One turning vector, and how many steps it has turned
The counts run from 0 to 425.
[189 115 132 132 146 163 116 180 107 148 125 129 123 173 127 128 105 143
 122 145 149 105  76 106 133 106 166  75 128  97  99 134 121 104  93  98
 105 157 128] -> 339
[183 169 142 105 117 133 136 176 125 164  80  91 160 154 147 125 114  95
 150 146 136  92 114 104 137 112 142  98 128 116 138 107 134  69  73 111
 104 122 157] -> 173
[187 131 133 111 111 127 209 168 132 149 155 160 132 194 108 123 122  88
 132 127 118 125 125 134 143 140 125 112 124 122 148 102 101 123  90 127
 114  96 147] -> 219
[136 178 139 101  82 128 163 177 135 149 144 116 112 132 115  62  92 145
 124 146 120 166  96 173 125  76 132 109 113 155 123 155 154 105 125 132
 122 118 166] -> 396
[176 102 121 164 129 120 168 144 128 154 162 113 119 167 123  94 101 143
  78 101  86 100 142 134  92 142 170 117 135 170 111 102 135 128 113 100
 128 142 165] -> 149
[159 141 126 106 106 146 220 142 145 143 139 146 117 165 120 104  66 115
 131 135 137 143 129 130 156 130 134  88 114 139  93  99  93 128 117 116
 104 116 144] -> 217
[105  91 178 122 119  93 161 140 121 128 160 121 161 101 112 106  86 139
 132 141 126  97 143 147  91 135 148  88 131 159 104 160 141 104 165 138
 111 108 178] -> 279
[179 109 130 134 107 100 137 203 116 154 149 101 118 129 125 115  73 144
 121 120  57 132 136 136 100 118 166 122 134 154 137 133 148 139 162 119
 102  86 112] -> 154
[182 116 146 114 114 141 150 190 136 115 123 157 135 140 127 130  99 109
 133 149 121  91 155 138 106 112 134 116 125 152 150 142  88 110 163 134
  97  63  72] -> 87
[191  97 125 115 116 157 130 146  94 150  76 121 141 121 143  82  94 125
 104 142  88  92 140 126 111 124 152 122 134 152 130 108 105 106 147 112
 110  64  97] -> 162
[160 101 178 109 116 137 117 143 117 112 173 163 174 138 114  83 111 117
  72 148 125 112  98 154 112 153 169 110 120 144 106 163 125 134 129 122
 103  68 132] -> 274
[150 116 147 107  91 119 168 152 125 114 159 134 149 170 131  96  63  83
  94 121  96 132 125 110 135 157 186 102 120 144 119  94 135 112  90  96
 117 115 129] -> 141
[176 145 129 151 141 144 167 145 125 187 125 111 111 192 138 123  86 155
 137 126 124  90 136  98 135 102 130  85 106 117  81 110  99 130 107  98
 105 147 119] -> 6
[180  99 155 103 150 130 127 177 100 127 140 150 136 154  86 126  96 121
 167 135 114 120  87  92 130 101 139  98 130  63 124 134 156 128 109 109
  82 130 120] -> 343
[125  94 147  88 115 162 118 197  98 154  96 132 165 143 134 100 113 125
 155 134  93  85 149 132 101  93 143 118 107 168 139 143 122  91 141 111
 135  95 117] -> 166
[160  56 169 142 145 136 141 151  85 100  96 148 128 102  98 111  76 116
 140 148 126  87 142 119 112 117 155  94 141 138 108 133 107  95 186 123
 115 111 120] -> 125
[184 113 126 167 120 129 181 149 122 118 119 134 128 188 131 123 118  98
  96 126 117  79 148 129 117 142 143  82 106 119 129  86  77  92 107 127
 104 120 112] -> 294
[167 125 147 126 110 148 149 193 138 111 168 155  81 144 121 117 115 132
 113 159 140 158  79 146  99  98 141  79 115 134  85 147 120 118 143 109
  87 145 142] -> 263
[153 129 129 142 105 117 192 166 132 138 163 127 128 151 139  98  73 169
  90 145 111 125 121 151 118 166 145 128  82 170 123 132 125 124 152 143
  91  80 145] -> 75
[157 123 147 124 146 152 122 197 132 177 133 150 131 194 117 131 109 134
 164 114 119  61 139  95 113  68 111 132 121 115 107 147 131 135 101 102
 115 115 124] -> 377
[164 118 144 103 107 128 211 189 138 145 166 168 124 169 118 126 110  92
 144 139  96 143 139 135 125 151 134 144 121 147 154 101 106 132 126 106
 123  93 142] -> 220
[157 107 125 132  97 125 174 181 138 100 120 134  92 166 132 118 109 119
 128 158  90 138 139 118 107 139 148  82 110 133 137  97  88  95 162 125
  75 112 112] -> 296
[185 113 153 116 121 162 136 167 132 142 115 164 147 136 140 112  71 108
 113 144 179 106 106 135 148 117 153 104 111 145  66 161 101 134 151 104
 123  90 130] -> 416
[176 129 129 137 123 148 179 139 165 149 159 133  69 164 121 106 119 170
 123 135 105 118 114 135  97  98 105  93 145 116  81 123 129 155 121 115
  95 117 168] -> 226
[178 121 143 157 134 145 161 145 151 135 141 133 117 146 138 110  64 144
  95 132 146  65 161 135 106 111 126 116 111 165  92 134 100 130 151 123
 111  93  96] -> 83
[154 118 159 118 110  87 175 165 110 133 180 138 156 190  85 113 116 100
 133 122  68 123 142 104 118 135 158 118 137 113 156  95 150 117  92 128
  94 130 137] -> 144
[195 147 166 115 115 126 130 168 132 167 169 123 120 175 132 111 130 152
 139 155  70 118 111 131 105 101 103 116 145 102 143 174 130 141 118 136
  91  83 124] -> 231
[174 125 135 109 116 150 148 165 137 136 122 159 146 129 121 111  79 113
 145 141 169 125  90 125 158  99 133  72 108 116  70 159 101 134 154 123
  92  86 120] -> 417
[129 118 139 141 117  92 189 141 123 152 170 112 106 167  88 111 106 157
 132 125  73 115 148 120  97 119 157  84 159 117  99 114 148 113 125 123
 101 164 153] -> 147
[137 134 151 158 125  99 171 163 146 148 157 114 103 146 109 126  75 183
 149 142 128  90 160 123 105  91 111 105 116 142 101 162 122 128 169 142
  95 116 109] -> 80
[184 126 139 138 107 117 175 141 105 171 121 101 145 156 140  88  71 125
  90 102  91 120 119 152 154 127 141 130  97 138 147 127 120 121  94 151
 136  96 154] -> 361
[165  74 151  77 123 156 146 129 121 136 146 150 157 130 122  94  89 113
  92 110 118 102 105 140 124 138 188  97 168 143 102 120 136 130  94  87
 145 110 165] -> 349
[146 134 172  81  94 143 163 133 158 117 169 128 126 132 143  95  60 133
 111 142 136 148  82 152 126 119 149  66 119 121  93 143 123 130 100 140
 117 101 169] -> 63
[135  81 149 104 126 157 132 178 149 105 126 161 124 153 127 119 114 103
 129 129 123  51 160 136  69  87 119 107 128 143 111 140 114 101 130 120
 126 100 117] -> 91
[150  94 193 103 130 125 161 127 130 133 150 161 166 163 104 131 119  66
 143 131 140  83 147 132 118 101 110  84 152 112  96 146 104 113  94 123
 138 116 167] -> 423
[203 105 128 140 135 149 127 135  95 166  82 113 146 144 124  84 118 137
  94 124  90  56 136 125 115 109 131 113 137 130 131 119 102 112 116 112
 111  75 105] -> 161
[172 117 170 120 120 134 117 126 105 138 181 141 175 165 107  87 143 120
  75 138 135  98  93 139 114 137 161  90 138 116 107 166 115 122 111 125
  97  89 134] -> 273
[109 152 148  77  98 131 147 181 131 156 135 113 161 124 133  90 113 171
 152 164 137 108 128 155  97  98 124  94 120 159 119 177 129  89 158 126
  90  84 136] -> 242
[117 156 147 114 124 119 134 177 127 161 124 132 175 155 110  97 129 134
 146 119 149  56 135 160 102  84 107 126  92 147 125 167 143  94 110 139
 116  92 151] -> 244
[156 105 148 148 125 134 122 175  83 119 134 147 116 118  93  90  71 136
 109 132 134 119 109 147 129  91 177 102 109 148  95 156 125 113 181 124
 112 116  74] -> 121
[156 156 152 136 127 151 164 205 109 173 126 124 113 127 129 108  77 156
 134 175 165 140 110 144 138 111 142 107 104 162 115 151 110  95 166 115
 124 132 121] -> 42
